(in the rows, 128 means zero)
Each named turn below is shown by a few rows before and after it. Which turns, in which order, take the first row of each later pair to the second? The first pair is answered.
gok:
[144 107 126 128 124 113 147  94 126 109 159 147 123 123 120 151 144 117] |-> [149 104 137 125 126 114 142 113 133 125 140 165 122 117 126 146 165 123]
[144  95 134 125 129 135 149 132 131 116 160 130 149 130 126 142 117 128] |-> [138 130 140 122 125 132 111 149 136 140 115 161 122 125 132 139 165 125]
[135  96 148 121 160 158 154 160 108 136 143  62 155 138 167  95  92 187] |-> [123 157 152 117 158 151  94 176 114 166  81 101 111 132 173  88 153 183]
Sisak:
[128 133 144 135 125 120 117 136 134 141 119 161 128 132 130 139 161 135] |-> [131 110 134 138 124 122 146 115 129 119 159 140 146 134 124 151 127 128]
[106 156 137  94 137 133 137 125 128 137  96  94 110 147 136 104 125 155] |-> [129 103 153  93 136 131 154 161 149 140 102 132 135 131 138 113 151 156]
[123 112 116 115 131 139 116 167 126 132 143 123 148 104 143 113 112 163] |-> [115 127 109 116 132 140 116 151 119 124 149 108 144 110 139 112  95 161]
Puvi:
[110 139 137 110 131 120 118 136 125 146 105 141 122 135 127 123 129 133] |-> [121 111 127 118 122 116 136 129 129 126 139 155 137 127 115 147 120 117]
[103 196 129 138 129 122  72 131 134 123  70 112 117 153 133  91 132 145] |-> [149  96 129 156 105 103 111 153 166 100 132 199 158 120 117 149 161 110]
[153 109 142 146 107 125 137  99 141 100 183 103 134 118 148  93  92 129] |-> [143 138 162 131 120 134 105 131 144 137 120  98 118 122 168  58 125 154]
[111 173 143 120 128 120  90 118 132 155  84 118  99 138 130 123 157 124] |-> [140 104 135 135 109 106 124 117 149 124 143 169 128 120 114 170 163  95]
tel:
[142  77 107 116 113 119 157 134 119  97 166 154 118 113 132 187 146 112] |-> [141  70 108 112 122 127 172 133 113  94 173 128 130 120 138 177 121 123]
[ 80 110 144 144 122 140 100 149 121 135 121  92 166 144 139  91 131 152] |-> [ 72 127 142 142 119 138  87 140 115 135 114  95 154 146 136  91 136 148]
[132 123 180  84 153 110 117 158 116 180  68 100 118 132 150  90 155 169] |-> [131 125 178  84 153 109 113 157 115 180  65 103 116 133 149  91 158 167]

Between the rows of a pair lie 2 to 3 turns.
[147 108 119 130 126 126 125 123 131 111 144 154 121 117 119 156 138 108] |-> [137 115 136 114 149 146 135 142 124 132 115 101 131 133 138 111 113 150] | Puvi, gok, Puvi
[136 109 144 114 145 126 117 169 165 154 119 173 125 100 146 113 162 129] |-> [136 119 137 117 138 119 112 159 165 147 124 184 118  98 140 126 168 117] | Sisak, Sisak, Puvi
[105 145 109 176 135 109 110  77 155  89 150 147 135 131 116 144 118 118] |-> [114 134 129 170 140 108  96 122 169 121 108 183 132 121 129 134 165 127] | gok, gok
[162  57 139 104 157 151 125 185 126 160 113 137 147 101 138 109 140 170] |-> [130 116  95 118 145 148 128  90  87 111 166  63 126 127 114 123  60 146] | Puvi, tel
[121 141 116 129 102 132 100 125 117 142 107 147 110 119 120 124 165 126] |-> [136  93 120 130 104 133 126 139 128 134 134 159 135 112 120 134 159 127] | gok, Sisak, Sisak
[122 159 140 125 136 133  92 164 146 172  59 154 105 124 150 109 175 143] |-> [140  82 107 149 113 121 169 104 140  97 193 144 154 119 116 171  98 102] | Puvi, tel
[133 152 169 121 122 146 114 167 109 171  95 109 103 125 145 101 163 163] |-> [117 173 143 130 119 144 129 108  85 136 140  59 102 140 129 111 104 150] | Puvi, Puvi
[120 142 109 126 145 165 128 135 126 148 111  90 138 142 125 103 132 137] |-> [136 103 117 128 145 165 142 156 137 146 121 113 157 130 127 111 144 135] | tel, Sisak, tel
[136 154 121 131 108 122  97 116 129 124 129 161 118 112 122 149 152 102] |-> [152 107 136 126 112 128 117 145 139 131 134 170 144 106 129 144 156 113] | gok, Puvi, Puvi
[147  70 128 127 122 128 161 136 140 107 167 140 155 117 125 140 117 128] |-> [124 150 138 115 131 128  95 153 138 150  82 151 107 122 140 112 171 138] | Sisak, Sisak
[115 173 123 119 135 132 129 114 113 130 113  92 105 149 127 111 122 153] |-> [139 135 143 121 131 124 126 161 140 147 102 157 115 128 130 123 174 150] | Sisak, Sisak, gok
[132 101 113 134 100 110 135 108 138 102 159 146 127 126 111 159 138  97] |-> [112 163 117 126 107 113  95 112 131 126 107 138  94 134 119 139 158 105] | gok, Sisak, Sisak
[130  94 127 130 120 128 169 138 117 100 158 101 146 131 138  94 100 157] |-> [123 113 128 126 124 132 162 138 112 109 146  87 139 136 143  82 100 165] | Puvi, Puvi, Puvi
[164  57 135 130 124 118 166 171 148 129 150 171 158 106 125 147 150 124] |-> [148  72 113 138 122 118 182 122 130  96 188 129 155 118 112 158  95 114] | Puvi, Puvi, Puvi
[142 103 130 137 132 110 133 128 137 130 144 147 131 123 128 145 127 121] |-> [122 136 131 128 144 122 126 120 120 139 123 100 120 136 139 112 106 140] | tel, Puvi
[155  94 136 141 129 128 137 158 144 129 136 150 153 109 111 132 159 122] |-> [125 166 133 133 136 137 100 143 129 147  88 116 116 129 119 104 157 131] | Puvi, Sisak
[120 155 122 139 123 134 103 110 126 133 116 144 103 133 131 133 153 121] |-> [142  94 141 136 131 139 136 145 141 138 127 151 139 125 139 126 150 138] | gok, gok
[123 112 103 133 116 107 141 100 124  89 173 159 136 125 112 158 129 108] |-> [106 157  94 133 119 109 117  82 114  92 154 141 112 133 114 152 126 109] | Sisak, Sisak, Puvi
[132 167 150 124 143 122  93 164 122 151  94 111 125 150 159 133 161 142] |-> [127 144 129 132 139 124 135 117 107 108 164  68 147 159 144 149  92 132] | Sisak, Sisak
[113 164 120 131 121 159 121 101 115 109 116  82 144 136 115 102  87 147] |-> [146  94 119 143 103 147 146 117 136  92 161 145 172 111 102 142 107 122] | Sisak, tel, Puvi
[126 114 121 129 135 117 132 115 125 121 143 155 138 124 126 155 139 102] |-> [108 150 123 119 149 129 121 111 111 132 117 108 133 141 136 121 117 123] | tel, Puvi
[125 145 145 121 142 150 113 147 123 157 100 106 120 148 137  98 137 135] |-> [133 113 120 136 127 139 147 108 120 115 169 105 140 146 114 135 102 106] | gok, Puvi, Puvi
[135  86 145 121 117 129 165 134 124 121 144 142 140 136 120 136 107 112] |-> [115 149 128 128 109 122 129  97 109 115 131 135 104 142 111 143 110  96] | gok, gok
[119 106 168 117 132 149 175 153 141 150 142  57 152 133 159  82  75 194] |-> [150  67 182 124 115 131 160 197 176 163 134 157 154 102 156 115 154 168] | tel, Puvi
[162  96 160 138 120 153 118 183 121 141 120 155 128 114 143 112 162 142] |-> [124 178 134 139 119 155  98 125  88 126 118  87  93 137 136 101 115 138] | Sisak, Sisak
[127 149 134 128 138 152  86 145 140 138 116 114 116 141 124 133 132 107] |-> [134 123 127 132 136 152 113 129 136 118 155 102 135 141 118 145 102 103] | Sisak, Sisak
[131 114 120 129  95 127 121 142 123 110 147 173 111 110  84 161 158 111] |-> [110 170 119 118 104 134  92 132 111 127 109 140  87 125  93 135 155 124] | gok, Sisak, Puvi
[ 96 180 112  98 127 134  85 118 131 163  87 108  98 148 115  99 136 145] |-> [103 155 126  94 136 143  98 142 136 176  78 105 115 147 125  84 138 161] | gok, Sisak
[147 123 119 111 100 122 102 119 135  84 159 162 115 102 119 121 198 148] |-> [137 139 107 115  97 122 104  89 124  68 176 136 109 111 113 124 173 142] | Puvi, Sisak, Puvi
[110 129 109 137  99 119 126 108 118 145 140  96 103 117 129 105  84 113] |-> [127  92 111 143  91 114 141 121 132 141 161 131 119 103 124 125  97  99] | Puvi, Puvi
[131  75 121 137 130 152 182 121 136 114 158 133 165 118 121 130  88 126] |-> [117 115 146 119 150 162 144 160 139 160  80 120 147 126 146  87 122 161] | Puvi, Sisak
[120 137 111 137 102 116 129  98 127 111 163 139 127 117 114 149 122 109] |-> [124 142 122 133 104 116 110 128 140 133 129 168 121 109 124 141 161 115] | gok, gok
[112 169 121 100 160 141 105 135 127 123 108  77 124 158 123  98  79 160] |-> [160  68 129 113 143 124 141 170 159 109 156 167 167 123 110 145 119 131] | gok, gok, Puvi
[133 102 139 121 155 133 150 140 137 144 131  93 154 128 146 122  89 155] |-> [150  90 140 131 137 119 132 154 159 145 127 166 144 107 138 155 143 125] | Sisak, tel, Puvi
